Which row each row swaps with, under one turn or mirror
The rows were stretched afterwards, more along some directions than others.
zasuk: 283	-134	-227	32	-191	45	239	-193	2	226	58	51	227	208	-48	-145	-124	33	40
Ved: 102	51	121	-14	66	-70	276	-34	122	-29	-148	38	17	230	-194	-195	-200	-42	-265
Lotuf: 197	-22	-273	7	54	27	234	-435	176	260	-45	-192	60	-48	-343	-194	-103	138	291
lofat: -128	-273	-138	129	-119	3	264	97	196	-151	187	270	-4	34	-76	-364	-144	5	86
sima: 279	-225	-19	-61	-69	87	167	92	101	38	163	199	10	118	51	-103	-137	-34	-54
lutef: 69	-36	87	24	204	-46	86	129	-228	98	-31	117	-87	84	-32	-89	-64	-220	-155
Sok: -162	-115	70	115	159	69	43	17	98	-183	28	62	-108	-61	-94	92	30	-32	76
Sazo: 109	47	156	-57	44	-24	297	-192	187	-20	-110	-2	71	253	-247	-187	-235	-2	-121
Tadi: 142	-51	21	51	-11	34	84	-191	127	-58	92	-107	62	18	-135	-15	-223	92	105
naki: -47	-134	4	76	-117	-42	272	191	81	-76	152	135	-98	-25	-9	-221	-183	18	91
gog: 68	-105	63	53	97	-60	155	163	-188	100	-13	159	-105	135	15	-204	-59	-241	-160
Derir: 188	-81	37	5	122	-77	77	136	-207	134	-3	91	-37	57	18	-34	-140	-184	-76
devut: 311	-175	-207	75	-174	85	228	-180	64	180	93	58	248	199	-12	-151	-112	54	17
vusu: 266	-149	-204	61	-158	99	176	-222	25	159	125	83	278	166	0	-101	-122	12	40
rabak: -122	103	43	126	182	53	96	29	140	-75	-215	14	146	51	-261	67	2	115	-96
zul: 189	-34	-299	0	-21	72	220	-346	172	166	-27	-182	92	-111	-275	-66	-124	182	282
tera: 177	-59	3	48	30	6	47	-147	93	-30	93	-112	66	25	-172	-7	-190	87	82
nud: 48	35	-20	-96	68	16	93	-75	197	-22	9	13	-73	-67	-147	-6	-158	171	93
zorim: 215	-13	-105	-155	-82	-121	-59	-29	-193	153	84	-121	-76	-83	-25	35	-2	-78	103
zasa: 51	27	-90	-103	105	-34	83	-74	144	13	-3	-57	-84	-96	-172	-40	-74	178	0
mit: -36	-121	-41	57	178	4	4	40	56	-72	13	-2	-138	-190	-93	47	24	0	142
pep: 209	57	-95	-164	35	-148	-70	-39	-258	261	-6	-218	-187	-99	-110	-6	57	-57	66
mora: 85	157	-2	-14	203	-2	89	-280	-60	354	-144	-104	-67	192	-334	-245	-75	68	-19
Fetop: 205	75	30	-173	12	-9	122	-86	120	52	-9	-96	-27	-95	-148	58	-274	145	117
Suzo: -233	116	8	142	141	52	79	-14	178	-157	-203	83	117	31	-250	77	-29	108	-69
Kani: 50	63	137	-67	35	-30	322	-110	162	-42	-79	46	28	265	-201	-147	-277	-28	-93
mepal: 198	-229	-3	-45	-38	140	163	92	65	20	165	240	-13	150	48	-158	-93	-66	-50
Vur: -36	-89	-57	66	-120	-94	191	150	85	-92	102	141	-50	-45	-23	-146	-203	27	83
segug: -72	-174	-7	65	179	-62	59	19	43	-61	69	17	-239	-141	-113	-56	39	-21	155
didif: 34	56	138	-13	34	-7	246	-85	111	4	-163	21	9	225	-207	-134	-105	22	-271
sapag: -155	-151	-15	116	174	18	93	28	15	-42	19	81	-234	-98	-97	-91	69	-34	23
gidug: 165	-58	10	-26	145	-139	107	157	-256	232	7	45	-188	30	-36	-199	-79	-203	-89
Baf: 327	-98	-35	-69	197	-92	296	-73	141	147	-146	-137	-125	57	-350	-343	-112	-70	-73
gimo: -149	-9	-38	155	70	116	118	34	190	-116	-84	120	213	73	-225	32	-50	113	38
Saf: -60	138	60	-81	81	32	63	-295	119	-87	-122	-220	-37	-44	-325	164	-65	-28	266
das: 252	-11	-257	6	35	69	265	-354	156	269	-56	-174	76	-25	-294	-190	-138	151	227
Fipa: -55	114	71	-80	88	34	65	-238	113	-84	-112	-253	-105	-54	-313	112	-20	-35	246
Mizir: 210	-51	-17	-62	258	-82	277	-55	109	127	-137	-132	-192	32	-364	-347	-75	-97	-109
Ker: -86	-3	-125	93	175	33	123	-60	202	-45	-156	82	177	35	-342	-129	-78	81	14
zad: -18	98	125	-76	23	49	57	-220	74	-130	-48	-197	-34	-1	-218	231	-111	-49	262
Vod: 16	114	25	12	191	16	145	-257	-23	292	-88	-63	-129	203	-362	-293	-87	47	24
vor: 187	-215	44	-53	-60	136	142	110	83	-37	223	221	-17	157	91	-101	-162	-155	17
fis: 195	-240	10	-49	-21	60	92	149	32	-3	220	210	-50	118	83	-162	-119	-122	-60
Ferus: 232	-66	-49	-47	249	-81	210	-48	97	182	-140	-127	-187	64	-330	-347	4	-118	-135
suned: -20	139	104	-119	50	41	120	-290	120	-45	-93	-220	-41	33	-301	147	-137	-43	281
pilim: -132	32	46	167	233	56	135	24	151	-124	-176	110	129	77	-279	-22	2	87	-68
zas: 213	-3	-114	-159	-41	-104	-63	-18	-200	182	67	-166	-101	-93	-33	28	40	-50	25
mokom: 139	55	-41	-142	102	-3	83	-168	140	81	-14	-81	-31	-87	-205	-65	-129	180	52
kip: -155	-12	-65	136	86	114	134	-82	174	-120	-100	105	216	66	-278	68	-16	99	13
Zeda: 265	12	-57	-175	-61	-105	-66	9	-215	176	64	-149	-71	-34	-16	40	-15	-107	90
metu: 109	-23	42	-32	283	-27	238	-87	146	102	-160	-74	-173	110	-371	-328	-75	-112	-99
lefuv: 243	-55	9	-45	172	-22	334	-66	150	133	-152	-50	-115	108	-316	-316	-126	-77	-156
sov: 13	-202	-53	103	-18	-108	266	180	83	-62	149	142	-130	-61	-77	-311	-128	35	107
lok: -57	-170	-116	127	-81	-51	292	151	101	-26	102	112	-61	-25	-132	-330	-126	25	64
Koguf: 48	-194	-177	34	-119	-99	282	48	66	45	165	83	-73	-74	-140	-275	-170	32	198
Mozu: 174	-229	28	-54	-37	100	136	98	79	-13	206	231	-15	172	54	-106	-111	-84	-1

lutef pairs with -> segug
devut pairs with -> das
fis pairs with -> metu
Koguf pairs with -> kip
lok pairs with -> gimo

Which row each row swaps with, under one turn or mirror
The rows were stretched afterwards, more along some directions than others.
pevas: -141	129	-82	197	-47	-82	3	34	-199	-72	184	153	111	222	-90	13	-175	-159	-52	69	216	-206	26	-334	-277	24	-88
bonid: -78	191	-58	118	-179	-98	73	-4	65	48	37	238	254	192	-67	36	-19	15	-38	134	-30	-291	182	-181	23	-47	-190
fida: -80	36	-50	153	129	-79	-112	156	-50	0	14	97	260	124	-357	4	-184	22	157	-36	-184	-328	122	-127	-122	57	137
Togiz: -46	67	-96	-79	-98	-15	39	-60	11	-246	-132	19	416	156	-163	82	-221	3	-133	5	77	-117	-147	-52	-169	-189	143
fefi: -71	-24	-265	6	65	169	17	95	-55	-202	95	167	79	148	-258	-50	-264	-86	-155	36	-25	-141	61	-44	-395	-89	-35
ket: 4	58	-244	198	299	-6	-64	-9	-5	68	236	-88	106	119	-129	-23	-414	127	-137	60	-173	-64	222	-95	-142	-3	213
fumo: -137	110	22	13	-301	-123	119	-86	109	-140	40	274	46	174	-58	-2	107	-53	7	69	62	-146	6	-139	-42	-76	-141
subid: -216	101	-48	30	53	140	-131	15	-204	-130	103	-80	-28	234	-314	-142	-302	-8	-113	69	136	-200	228	-46	-124	-21	18
kazud: -26	28	3	209	235	52	-154	23	-229	36	69	-185	329	186	-309	71	-376	-75	-15	-5	56	-220	-5	-199	-262	17	259
naro: -165	-99	-116	106	130	-49	-28	-145	26	53	298	27	-1	224	-35	-200	-268	-69	-146	-144	32	-5	122	-194	-50	-78	-73
zitos: -61	196	-98	66	-25	47	11	-103	-186	-47	69	44	167	81	-109	13	-40	-219	-18	-152	316	119	-141	-220	-78	23	-84
Bog: -29	213	-55	77	150	-70	-16	-80	14	114	157	24	-17	132	-2	85	-114	127	96	42	20	2	179	-60	19	-1	-44
kapil: -85	174	-92	-20	169	82	-108	-186	199	-119	-84	-124	280	119	-20	-29	-300	-24	158	-90	-9	48	-202	-127	-34	-239	174
lobim: 20	210	-13	-115	-25	27	72	11	-235	-203	25	46	388	235	-96	89	66	63	-106	2	53	25	53	-1	45	-255	127
bor: -7	154	40	22	-97	-52	-120	-194	45	-108	190	16	14	267	-54	122	-70	53	-113	-15	-93	-15	143	-9	57	-175	-60
bip: -235	214	-109	83	-20	38	-44	-65	0	-123	191	455	-90	93	12	54	-132	-150	-209	197	156	-154	81	-59	-142	-100	-83
nar: -244	128	-3	-66	150	154	-155	-95	-348	-233	166	170	200	248	-151	-121	-171	-51	-186	77	-20	84	86	78	23	-192	201
geb: -171	146	130	68	-186	-70	51	-100	-116	45	177	93	268	210	-39	117	53	-56	-12	50	-92	-115	181	-17	3	-169	53
rirun: -170	196	-93	41	-2	-6	-158	-130	-48	-94	221	327	190	205	-89	14	-35	-221	83	105	22	-66	35	-136	-24	-122	195
fid: -213	-3	-40	-104	58	-76	5	-89	-116	-147	73	-90	117	176	-128	-425	-168	48	-85	-190	38	196	-95	-119	-18	-140	22
lev: -353	215	-112	-44	98	129	-100	-185	-65	-149	63	125	-7	113	-104	-34	-274	-45	-175	-100	141	164	-35	34	55	-207	-50
zamuz: 33	4	18	78	124	-81	-133	-99	205	-106	22	-89	367	104	-125	-147	-266	-13	-51	-333	-155	68	-86	-165	-45	-243	18
sog: -61	231	-76	65	-127	-39	-2	-42	-272	-158	283	248	246	201	-100	105	26	-201	-216	158	-58	-168	344	-80	-43	-101	-12
tid: -125	110	-243	80	-15	-19	-76	-53	194	-149	275	450	66	91	146	96	-149	-159	-51	119	97	-75	34	92	-155	-125	10
zeti: -111	53	-10	-44	-91	-34	28	138	-383	-200	95	397	276	124	-343	-125	125	-280	-109	-80	60	18	95	26	-71	80	17
nat: -22	120	-21	18	-220	-166	39	-191	237	-67	87	130	357	17	-21	64	11	-43	103	-21	-57	-2	-47	24	-13	-109	12
lep: -186	17	14	-90	1	-124	50	-23	-120	-5	32	-23	108	181	-71	-236	-69	170	-92	-152	-38	115	4	-75	-14	-119	105
lor: -34	205	-40	148	-17	-52	100	106	-363	-106	220	243	86	210	-181	55	51	-235	-212	171	152	-220	236	-195	-287	78	18
Seton: -134	89	-68	-149	-47	63	132	22	-190	-178	-100	106	158	121	-164	10	-2	-161	3	15	422	26	-232	-46	-230	-16	-203
Konib: -230	257	25	14	18	49	-73	13	-304	-181	112	69	341	1	-215	-98	-21	-37	50	-153	89	163	-107	-37	-20	-139	185
tudo: -187	218	-72	-26	-71	101	6	153	-112	-145	-36	369	230	163	-282	128	-30	-31	-88	65	-34	-292	211	-8	-52	-89	-19
kimar: -156	204	36	-121	-22	128	-78	-183	-131	-357	109	44	358	332	-162	84	-177	97	-303	16	-106	34	61	28	80	-351	50
bik: -2	74	14	-53	51	-33	-27	-227	11	-15	83	-62	-37	276	69	34	-211	-4	-70	3	151	35	-58	-235	-42	-91	-163
zod: -301	195	-135	43	255	160	22	86	-310	-23	264	257	-138	52	-198	20	-92	-178	44	259	311	-80	276	16	-240	165	42
takuz: -138	222	4	95	-249	-32	-12	-139	32	-112	177	341	226	299	62	182	100	-199	-254	109	29	-152	85	-164	30	-178	-149
tere: -92	88	-50	86	-17	-91	-113	-191	-142	-156	150	46	336	236	-190	-4	-184	-53	-233	-1	-41	-40	-45	-269	31	-160	99
Pura: -263	154	-118	-16	28	146	-28	-46	-133	-130	206	401	139	167	-2	42	-10	-224	79	220	174	-100	98	30	-159	-30	101
mag: -32	9	-110	-5	10	-50	-93	-26	-14	-13	41	215	156	-49	-269	-126	19	-134	232	-296	13	164	-263	-3	-49	-3	20
fut: -206	263	72	-95	-242	39	-57	-50	-439	-150	52	182	188	8	-245	72	183	-174	-67	-100	309	146	-188	-33	69	-68	-3
dun: -80	174	84	-32	45	-22	-35	-212	-110	-130	30	-219	255	250	48	-81	-92	155	-264	-115	36	279	-130	-88	137	-264	16
somi: -37	247	2	219	238	-55	-106	-1	-178	22	-3	-115	400	34	-299	-89	-209	59	-5	-100	-137	17	22	-169	-41	-38	267
banaf: -184	162	-34	3	26	-69	-47	-329	55	8	253	86	-32	218	71	17	-154	-32	-62	-79	196	136	-81	-128	141	-107	-186
fum: -131	107	11	-172	28	2	14	-232	-351	-273	306	-44	143	179	-37	-207	19	-160	-249	-75	187	353	-40	-43	29	-155	-3
Papo: -284	-1	-100	-130	52	97	-12	-83	-132	-174	99	-7	94	175	-136	-303	-243	1	-373	-166	124	251	-76	-25	-43	-184	-50
boma: -373	101	-45	-17	43	111	7	-43	-475	-229	132	61	209	57	-292	-160	-187	-81	-215	-72	256	61	-3	-93	-99	-72	94
gop: -34	81	-10	120	74	-79	-96	-187	-283	-123	325	-82	218	226	-57	35	-190	-93	-26	26	54	-27	77	-187	-144	-65	123
kipam: -148	53	-128	78	91	-129	-116	-105	-160	-35	331	32	131	103	-125	-150	-169	10	-2	-147	-16	187	135	-19	76	-128	68
vamo: -45	96	-78	76	-13	-46	22	-146	-166	-158	207	-221	214	217	-38	58	-262	12	-225	-55	18	87	17	-208	-182	-211	-70
der: -340	218	-104	69	131	-48	-132	-181	-202	-179	293	214	80	133	-125	-25	-176	-132	97	-51	72	184	32	88	58	-188	164
gaf: -280	100	-127	-110	-59	131	-90	121	-475	-275	166	284	100	197	-294	-144	-107	-179	-251	76	190	-94	201	61	-100	-81	26
zasor: -219	137	52	-19	165	133	-10	-84	-336	61	-71	-281	161	230	-128	-3	-313	102	-125	46	225	13	-22	-99	-78	-139	185
zan: -120	-77	-82	52	-138	-71	-62	85	235	-209	-79	223	440	81	-207	-200	-206	-12	-114	-239	-108	-88	-52	-9	-78	-151	-91
Zedi: -340	101	-7	88	72	44	91	8	-401	-114	288	172	129	57	-206	-79	-106	-165	-146	57	166	58	98	59	-222	-1	50
tik: -202	205	-56	46	29	30	-135	-66	16	103	117	290	192	153	-40	41	-64	-159	111	104	-31	-124	131	-105	-64	-39	162
Dil: 44	168	-76	108	-184	-39	-33	-7	277	-40	31	151	427	53	-194	306	28	58	153	66	-227	-307	-7	-31	-66	-164	48
dukos: -123	-118	-68	64	11	-97	14	-1	107	-23	-29	-46	286	179	-132	-212	-230	162	40	-178	-107	-127	-53	-166	-79	-83	44
vusiz: -43	107	-23	43	-95	-142	-182	-211	48	-73	283	264	255	242	20	55	2	-154	-45	-52	-140	107	-50	-39	78	-190	71
fikes: -229	180	-7	-101	-70	72	-11	-147	66	-158	78	190	228	59	-113	42	-68	38	-122	-129	-122	81	0	2	138	-304	21
suf: -45	146	11	-24	72	-68	-2	-50	-460	-89	40	-190	212	122	-256	-105	-82	137	-243	-105	149	185	55	-119	100	-89	121
mep: 12	195	-17	73	-210	-67	70	-33	-235	-314	76	27	373	228	-154	87	-16	148	-252	1	-202	-14	41	-67	-55	-214	55

der pairs with -> subid
rirun pairs with -> fid
fida pairs with -> zod
Seton pairs with -> Dil
bor pairs with -> lev
naro pairs with -> nar
gaf pairs with -> kipam
lep pairs with -> tik

Which row each row swaps with, under one turn or mirror
The rows were stretched afterwards, more along some directions than others.
movob: 125	-22	-6	-23	221	10	215	-50	-35	-64	-116	-95	-5	51	55	-279	43	-28	-40
fov: -58	-4	-130	-39	-136	-154	315	83	-196	158	-151	-266	-120	23	-27	-85	223	-184	197
zagi: -106	86	-84	-12	-237	-93	184	7	-326	-199	14	-322	-79	145	-186	91	265	-84	155
semur: 79	-18	-153	-52	204	-66	-177	140	-103	78	-92	22	92	-71	-22	-187	-156	21	161
buke: -193	91	80	-19	207	-19	-109	68	-141	-265	-46	-39	98	16	251	58	-59	205	43
buri: 10	14	-74	-91	153	-34	337	144	-152	244	-136	-101	-138	-83	-209	192	278	-355	43
pumus: 8	43	169	60	-123	-20	228	-14	-175	73	30	-229	-150	74	5	208	241	-212	-214
febi: -149	49	-51	43	249	-18	-93	206	-269	-79	-36	-353	37	-1	84	61	-55	54	132
Kimo: -66	62	-156	-83	-85	-52	365	-67	3	1	22	-169	-168	117	-84	191	239	-215	58
bama: 8	12	-220	-78	150	-150	118	62	-243	464	-138	-321	-118	-14	-76	153	-30	-188	288
lak: -83	143	-201	175	105	-81	-60	24	-214	-136	32	147	41	141	-37	-197	93	257	44
fir: 68	47	234	37	64	6	-56	153	-73	-126	24	-104	24	167	58	0	-1	-199	-367
tugav: -134	130	-60	15	163	-119	-125	101	-166	427	-174	-46	-9	70	126	16	66	318	58
nis: -82	100	-107	200	318	-49	-12	159	-357	109	-53	117	61	-112	-108	-106	156	127	86
tozur: 34	157	-293	-84	-129	-224	204	5	-254	273	-206	-153	-50	1	-238	-12	98	54	336
vif: -120	23	26	-208	-51	-45	-48	185	-95	395	-135	-168	-76	-124	-57	167	-151	-128	118
nudip: 80	46	96	155	177	-87	-113	272	-381	134	-76	110	64	-17	-7	-95	128	81	-48
vimeb: 100	-38	20	55	-110	-78	109	32	-284	291	-78	-140	-129	-48	-69	65	81	-382	-26
Tezog: 39	-48	8	60	339	15	62	100	-292	3	-102	-23	86	-174	-41	-150	-191	-3	222
befo: -116	133	-50	150	-15	1	85	-18	-255	-126	43	34	-9	-109	-152	77	-19	8	110
Limu: 173	26	178	26	185	-67	-77	119	-201	54	-236	131	23	54	-18	-227	15	52	-172
tusu: 128	121	211	157	76	-35	106	174	-105	144	-38	-203	-36	156	28	-82	-16	-73	-300
Felap: -89	-19	-193	117	149	-47	-76	-16	-243	46	-151	36	-22	51	144	-320	117	150	128
Gulu: 6	61	-55	-84	51	-79	-173	-22	-190	-91	-104	245	79	-96	-78	-25	-118	-50	41
tok: -4	-19	67	32	132	-6	155	56	-209	173	-8	-172	-92	-61	83	275	262	-156	25
tol: 122	-47	77	306	213	18	-29	106	-450	-250	-26	-32	73	-25	33	-242	37	-114	-82
tepas: -23	178	20	140	-16	25	132	-17	-223	72	-70	-94	-29	-69	-107	212	-13	73	90
teda: 14	-51	-118	-185	40	-42	202	21	23	115	-23	-285	-39	-157	-36	166	-30	-259	267
kegor: -66	242	-137	57	34	-83	49	29	-175	84	12	91	-52	203	-63	-100	12	349	63
veso: 58	69	-57	-57	74	-205	116	99	-173	-151	-5	-348	-18	167	22	74	127	-329	-92
tubet: 74	122	65	225	35	-65	-116	159	-435	-136	-76	81	23	137	-86	-119	141	120	-185
Saza: -86	249	-113	-159	-73	-263	-97	53	-49	329	-80	77	-44	140	-81	163	-43	138	116
Zovum: -67	89	32	-78	104	-83	275	182	-173	120	-195	-254	-25	14	-16	169	166	22	121
Zil: -66	151	19	-16	250	-75	160	19	-53	-366	40	-158	37	156	83	130	67	64	48
nus: -148	184	-84	-186	-85	-285	-82	186	-107	329	-121	-293	-84	219	130	233	57	-10	24
fina: -32	57	-18	6	-129	-70	-163	48	-264	-22	-52	31	-29	203	-106	-223	103	73	-66
Kolip: -131	205	-135	17	28	-27	423	-97	-94	-93	118	-308	-153	187	0	227	197	111	147
Demu: 25	127	34	-7	-82	-208	229	46	-260	227	-141	-306	-88	11	-102	194	197	-71	110
pul: 41	0	-26	-45	233	-87	134	89	-77	141	-217	-420	-41	80	322	-26	105	-120	-17
beber: -18	92	12	-36	-7	-145	-41	156	-215	334	-275	9	89	-189	90	-146	-126	154	186
seda: 57	67	-19	56	77	-61	101	114	-105	7	-8	-169	-119	194	-53	-24	80	-285	-226
tido: -114	199	-58	72	-138	-92	-86	53	-307	-32	8	-112	33	18	-129	290	41	24	89

Felap pairs with -> fov
Zil pairs with -> Saza
vimeb pairs with -> tol
veso pairs with -> Gulu

